In the data rows, the value 128 means zero.
Here is a table of points, one per row:
[143 162 169 139 178 179  81 189 130  94  78 146 156 121  80  88  89 103 130  62 121 130 127 116 100 169 121 168 153 141 164 180 144 158 172 118 105 117 123 133 137  98  78 159]
[113  98 101 208 199 172 102 196 137 141 110 112 103 102 113 121 142 129 112 136 106 131 126 134 172 170 139 172 127 127 120 122 170  89 119 113 147 140  78 120 111 138 173 122]
[179 156 168 177 159 158 120 153  99 153  75 105  81 114 102 124 122 119 112  88 100 108  60 113  88  90 156 108 134 166 124 176 225 119  82 119 175 134 149 145 113 124  93  84]
[127 152  76 129 142  78 102 109 128 209 170 176 145 183 161 147 105 148 133 161  99 107 135 143 120 164 109 169 145 133 152  84  97 102 112  94 114 162  93 127 136 117  99  99]
[150 139 129 107 121  61  85  82  99 140 167 104 186 151 211 183 138 134 166 146 144 146  85 150 216 117 147 170 135 148 117 111 152  95  79 100 143 114 117 119 132 109 137 132]
[117  73 109 108  83  92 103 106 117  61 127 128 151 125  84 143 138 127 140 153 219 166 127 115  99 105 115  68  84 132 146 171 149 165 144 188  94 157 166 177 161 108  96 100]
[ 38 107 118 111  52  63 124 106 127 117  44 109 119 133  90 100 143 121 139 161 153 171 117 108 113  74 122 120 100  74  90  58 118 179 149 169 141 144 173 185 186 215 169 170]
[ 91 106 120  83  66 100 111  94  97  99 109 133 147 137 143 139 185 148 198 119 160  96 141 144 133 132 171 130 143 151 178 160 135 120 131 137 122 121  96  84 132 117  77 142]
[163 160 160 172 159 164 127  77 193 118 107 103  75 102  78 125 105  88  99 116 108 105 129  92 137 151 143 154 121 175 171 181 155  98 141 162 133 112 119 112 109 143 106 168]
[118 127  54 125 117  68  91  65 105 116 105 114 117 115 135 124 167 119  93 181 176 192 135 136  88  86 142  91 127 115 114 183 167 171 166 152 146 152 148 117 113 116 117 111]
[125 109  59  95 106 136 121 119  88 165 181 148 159 152 214 167 116 116  92 105 106 144 144 130 163 126 153 164 132 154 101 130 113 100 113 127 148 126 101 128 113 114 102 150]
[118  64 117  90 102  89 135  77  79 128  91  82  96 124 163 119 160 164 138 165 184 157 123  85 107 120  99 101  96 108 155 190 159 151 134 127 148 119 146  93 124 136 130  69]
[107 104 117 118  72  50 117 131 103 106 123  71 113 139 132 169 140 146 124 176 158 155 119 121  62 147 153  59 147 130 144 187 127 145 142 144 132 137 171 132 108 131  89 112]
[134 126 189 176 162 209 126 161 147  94  83 126 131 125  80 113 130 101 100 131 124 117 124 144 149 112  97 166 190 154 171 114  99  94 141 131 145 104 132 137  98 126  99  86]
[138 124 141 131 141 180 166 199 174 206 138 121 112  72 127 127 129  95 128 139 115 128 134 145 138 147 153 158 113 144 140 102  78 141 111 122 116 146  93 103 144  99 103 104]
[102 110 111 131 171 174 126 174 182 220 226 219 181 190 243 173 167 141 149 145 126  78  76  94  44  60 103  26  70  60 115 129 119 159 145 168 160 140 203 166 200 242 206 195]
[112  98 123 146 211 186 166 141 162 150 139 153 144 146 106 141 134 146 114 125  87 154 156 179 160 157 132 138  91 143 120 102 117  97  82 115 112 113 142  90 133 143  84 122]
[139 106 157 113  95  74 109 104  86 133 122 136 196 159 192 205 167 186 100 155 158 117 156 103 143 186 159 181 126 135 114  97 148 132  95 126 100 142 100 105 111 116 134 124]
[ 95 133 119 101  56 116 107  70 104 101 133 142 122 112 168 130 145 179 172 128 176 126 125 107  96 115 129 179 147 176 137 165 124 102 115 130 107 143 172 149 112  71 124 122]
[137 123 113  89  54 104 120 170 138 153 199 193 134 136 155 121 124 138 133  99 116  97 204 166 158 121  90 157 167 159 113 120 111 129 131 161  89 116 100 143  89 122  97 114]
[128 158 143 194 197 176 138 125 155 114 102  88 121  91 108 148  74 117 128  93 139 122 167 150 157 130 136 145 142 155 167 123 119 183 115 111 145 129  88 173  82 119 137 100]
[174 185 191 217 191 137 118 114 109 125 136  82 114 141 127 113 120 139  96 107  95 116 108  90 112  84 117  81  83  71  72 231 156 149 180 178 176 204 158  98 157 159 124 100]
[132 144 151 129 194 205 122 161 167 127 116  86  99 126 112 125 144 119 105 120 105 134 184 124 170 129 164 138 158 124 126 122  96 131 127  82 118  85 147 160 121  93  91 120]
[117 106 128 148 207 173 163 155 172 120 188  87 133 147 133 116 142 153 110 142 129 114 124  92 145 114 124 177 121 147 111  46 148 120 137  56 160 145 102  88 116 129  93 115]
[106 112 119 115 141 170 136 147 199 172 178 150 161 151 103 106 150 115 113  95 120 116 118 197 131 147 171 160 129 113  78 131 122 130 115 102 111 134 125 106  75 116 152  90]
[129 102  99  98 113  59 144 104  93 112 106  98 141  72 132 144 177 186 159 172 166 171  87 106 115 107  92 157 114 140 150 205 133  96 157 136 109 124 134 149  93 137 126 124]
[118  90 127 121 120 119 170 142 131 202 191 163 176 152 144 109 108 133  96 107 133  88  99 132 192 148 144 110 174 141 109 103 133 114 169 113  92  95  82 138 133  96 104 122]
[199 147 119 117 142  90 143 102  73  72  64 114  96 128 102 105 111  87  81  88 110  86  98 100  72  70 107  41  47  45  62  50  57  75  75  86 104 102  74 115 116 129 176 169]
[197 120 132 179 107 146  94  82 121 103  90  71 112 106  99 131  92 109 154 121  86 123 103 112  62  82  76  24 106  27  66  20 117 102  90  35 113 124  77 100 127 151 170 186]
[128  94 121 119 171 132 148 185 174 203 168 131 115 154  97 168 110 142 119 127 121 148 146 148 166 134 128 167 103 153  69 137 152  96 107  45 156 149  91  97 159 134 154 112]
[122 130 123  90  90  88 128  92  88 140  94 115 109 163 108 125 117 150 157 197 180 180 114 140 119 105 100  87  64 108 100 168 163 144 192 173 169 127 162 135 106 142 118 130]
[179 149 133 198 181 155 143 185 142 107  99  94  39 191 136 131 113 134 115 141 150 137  83 138 182 133 197 188 111 132 125 115 111 109 116  75 130 137 128  85 114 144 125 127]
[196 153 137 204 138 176 194 125 131  92 102  86 113 157 104 101 106 127  96 127 100 145 105 127 114 134 137 160 147 111 163 219 174 128  89 109 128 134  93 143 132 151 129 132]
[ 45 134 125  80  58 105 128 164 135 160 213 196 190  95 118  80  88 137 132  72  61 115 173 151 146 145 124 137 155 121 208 104 120 119 123 157 127 108 146 147  89  60  97 145]
[151 188 207 174 114 157 126 165 139  88 104 126 123  81  78 109 135 139 143  78  89 137 150 146  37  67 113  40 118 103 131  39  79 121 159 177  86  88 121 150 187  97 232 218]
[149  88 132 109 137  83 123  70  93 171 193 177 130 191 191 144 149 143 146 125  89 187 104  98 125 139 150 167 163 175 117 131 114 138  84 110 132 142  79  95  87 153 149 128]
[ 64 123 126  39 118 110 142  85 111  81  94 124  70 102 126 135 119 150 132 141 172 179 105 145  86 131 111  58 155  67 110  73 136 130 180 221 157 182 160 175 195 162 138 138]
[241 128 139 104 116 112  96  88  86  85 118  90 108 114  86  85  96 113  93 109  67  77 119 121 119 105 154  84  85  89 113  86 104 153 157 115 124 171 186 157 192 254 218 150]
[111 153 134  97 124 169 151 196 216 160 150 176 145 137 114 140 127 104 128  73 129 143 152  97 156 147 119 112 158 143 169 108 121 134 118 114 115 141 128 100  89 107 130 104]
[104 149  91  62  54 106 114 115 112  54 109 170 147  77 105 141 117 163 170 200 135 122 114 141 104 105 144 124 163 133 187 182 120 177 149 168 158  73 119 100 121  79 112 107]
[ 45 138  89  86  78 108 116 103  76 108 108  94 123  99  75  92  99 132 139 159 225 184 148 116 105 113 121  66 135  92  92  67  78 124  96 151 145 115 163 137 188 229 211 196]
[ 96 114 159 144  96  93 131 113 147 148 183 237 155 102 181 141 124  97 103  94 138 124 148 180 166 151 125 150 120 126 151 109 109 123 142  72 132 104 135 124 123 108 113 114]
[152 126 114 113 105  81 108  63  89 172 176 165 107 175 157 154 209 157 113 152 145 121 124 106 176 187 104 176 115 129 113 119 126 139  86  90 155  94  89 129 144 102 130 128]
[122 141 142 156 174 168 128 185 204  97  96 102 122 124 150  52  85 119 114 117 118 102 137 131 125 181 116 144 125 185 139 134 142 137 112 163 125 101 105 118 110 110 133 113]
[225 130  99 136  97  99 156 100  98  96  80  99 123  91  90 116  98  81 114  52  55  66 137 124  99 113  81  98 131 104 106 101 124 166 171 220 177 153 240 152 205 170 155 143]
[ 95 126 158 105 171 150 133 206 172 160 177 152 123  94 122 102  92  62 157 103 123 116 168 126 144 142 123 167 151  86 151 121 118 118 107 161  68  90 136 129 121  90  98 111]
[143 133 136 183 189 170 164 175 174 104  93 134 143 129 104 102 133 116 141 175 131 102 152 105 170 157 145 150 158 156  67 140 103  93 107 100 153 158 117 143 118 104 107 138]
[100 179 117  96  64 120 146 110  81 126 152 152 189 123 191 147 154 118 189 145 113 110 146 133 138 166 150 139 150 174 142 111 133 120 168 123  91  84 124 128 107 119 117  89]
[ 88 177 134 176 161 190 141 143 141  93  92 115 103 105  60 128  88 112 134  84  92  94  99 136 154 160  98 140 134 172 144 150 125 168 129 155  68 108 134 131 109  90 106 108]
[ 98 106 127  64 106  99 115  78  73 105  98 107 102 145 168 154 174  99 152 192 148 116 148 163 125 123  99 138 139 149 174 191 159 118 139  96  97 159 132 133 121  84 141 156]
These points spread out most along one direction. Take the direction at right angles to it along which they spread out most. Then take the direction at right angles to both along which they spread out most. Go by this last direction. For each point below, how far along it does it lie, from 0 to 99? The average is 50, and the first point in the table lies past the average. One standard deviation of the points above along it is 16.
[118  64 117  90 102  89 135  77  79 128  91  82  96 124 163 119 160 164 138 165 184 157 123  85 107 120  99 101  96 108 155 190 159 151 134 127 148 119 146  93 124 136 130  69] 67
[118 127  54 125 117  68  91  65 105 116 105 114 117 115 135 124 167 119  93 181 176 192 135 136  88  86 142  91 127 115 114 183 167 171 166 152 146 152 148 117 113 116 117 111] 67
[ 45 134 125  80  58 105 128 164 135 160 213 196 190  95 118  80  88 137 132  72  61 115 173 151 146 145 124 137 155 121 208 104 120 119 123 157 127 108 146 147  89  60  97 145] 41
[107 104 117 118  72  50 117 131 103 106 123  71 113 139 132 169 140 146 124 176 158 155 119 121  62 147 153  59 147 130 144 187 127 145 142 144 132 137 171 132 108 131  89 112] 67
[138 124 141 131 141 180 166 199 174 206 138 121 112  72 127 127 129  95 128 139 115 128 134 145 138 147 153 158 113 144 140 102  78 141 111 122 116 146  93 103 144  99 103 104] 44
[117  73 109 108  83  92 103 106 117  61 127 128 151 125  84 143 138 127 140 153 219 166 127 115  99 105 115  68  84 132 146 171 149 165 144 188  94 157 166 177 161 108  96 100] 69
[ 88 177 134 176 161 190 141 143 141  93  92 115 103 105  60 128  88 112 134  84  92  94  99 136 154 160  98 140 134 172 144 150 125 168 129 155  68 108 134 131 109  90 106 108] 72
[241 128 139 104 116 112  96  88  86  85 118  90 108 114  86  85  96 113  93 109  67  77 119 121 119 105 154  84  85  89 113  86 104 153 157 115 124 171 186 157 192 254 218 150] 35
[163 160 160 172 159 164 127  77 193 118 107 103  75 102  78 125 105  88  99 116 108 105 129  92 137 151 143 154 121 175 171 181 155  98 141 162 133 112 119 112 109 143 106 168] 71
[104 149  91  62  54 106 114 115 112  54 109 170 147  77 105 141 117 163 170 200 135 122 114 141 104 105 144 124 163 133 187 182 120 177 149 168 158  73 119 100 121  79 112 107] 74
[134 126 189 176 162 209 126 161 147  94  83 126 131 125  80 113 130 101 100 131 124 117 124 144 149 112  97 166 190 154 171 114  99  94 141 131 145 104 132 137  98 126  99  86] 66
[150 139 129 107 121  61  85  82  99 140 167 104 186 151 211 183 138 134 166 146 144 146  85 150 216 117 147 170 135 148 117 111 152  95  79 100 143 114 117 119 132 109 137 132] 40
